Each row has a name. Each piece below is followed by the name of the row it came from, unless a question asks for something else. Each question is about the rows just above it.

Q530: [79  8 69  7]
Q617: [86  8 87 69]
Q464: [69  8 85 87]
Shuffled Q530 with one entry gone: [ 7 79 69], missing => [8]
Shuffled Q530 with one entry gone: [69 79  7], missing => [8]
Which entry of Q464 is missing from [69 87 85]? => [8]
Which entry of Q617 is missing from [86 69  8]? => [87]
[87 86  8 69] is which row reordered? => Q617

Q520: [ 16 -55 -19  23 -17  19  19 -24   4]
Q942: [ 16 -55 -19  23 -17  19  19 -18  13]
Q214: [ 15  20 -14  -6   1 -39  -7 -20   7]
Q159: [ -6  19 -16  -2  21 -21  -2  -9  -2]
Q253: [  6 -30 -31 -11   2  -3   2   3  -9]
Q482: [  2 -11 -31  -2 -12 -30   2   6  -4]
Put [-31 -30 -12 -11  -4  -2   2   2   6] back in order: which row is it? => Q482
Which entry of Q482 is missing from [ -4 -30   2 -31   2 -12   6  -2]? => [-11]
Which entry of Q253 is missing from [ -3   2 -11   6   2 -31 -30   3]? => [-9]
Q253 without one entry, shuffled: [  3  -9   6   2 -31  -3 -11   2]. Gone: => [-30]
Which row holds these entries in another order? [ -3   2   3  -9   6 -30 -31 -11   2] => Q253

Q26: [-47 -46 -48   5 -35]
Q757: [ 23 -11  24  23  -1]
Q276: [-47 -47   5 -46 -35]
Q314: [-23 -42  -8 -32  18]
Q163: [-89 -10   7   0 -11]
Q267: [-48 -35   5 -47 -47]
Q276 without one entry, shuffled: [-47 -47 -35 -46]. Gone: => [5]
Q267 without one entry, shuffled: [  5 -48 -47 -47]. Gone: => [-35]
Q276 without one entry, shuffled: [  5 -47 -47 -35]. Gone: => [-46]
[-47 -47 -46 -35   5] is which row reordered? => Q276
Which entry of Q26 is missing from [-48 -47 -35 -46]? => [5]
Which row holds these entries in another order? [  5 -47 -35 -48 -47] => Q267

Q952: [  23  -18  -43   11 -100   11]
Q480: [ -43  -18   11   10 -100   23]
Q912: [-98 -15 -18  10 -38  92]
Put [  11 -100   11  -43  -18   23] back in order: which row is it? => Q952
Which row holds these entries in another order? [ 92 -15  10 -18 -98 -38] => Q912
Q480 without one entry, shuffled: [  11  -43  -18   23 -100]. Gone: => [10]
Which entry of Q952 is missing from [  11   11   23  -18 -100]? => [-43]
Which row holds these entries in another order? [  23 -100   10   11  -18  -43] => Q480

Q50: [ 90 -43 -42  88  29 -26  45]
Q194: [ 29 -26 -42  88  90 -27 -53]
Q273: [-65 -44 -50  17  -5 -24 -20]
Q273 without one entry, shuffled: [-24 -44  -5 -65  17 -50]. Gone: => [-20]
Which entry of Q50 is missing from [ 29 -43 -26  88  45  90]? => [-42]
Put [-26  90 -42 -27  29 -53  88] back in order: which row is it? => Q194
[-20 -65 -44 -50  17  -5 -24] is which row reordered? => Q273
Shuffled Q273 with one entry gone: [-50 -24 -65 -20  -5 -44], missing => [17]
Shuffled Q194 with one entry gone: [-26  90  29 -53 -42  88], missing => [-27]
Q50 without one entry, shuffled: [ 90 -26  45  29 -43  88]. Gone: => [-42]

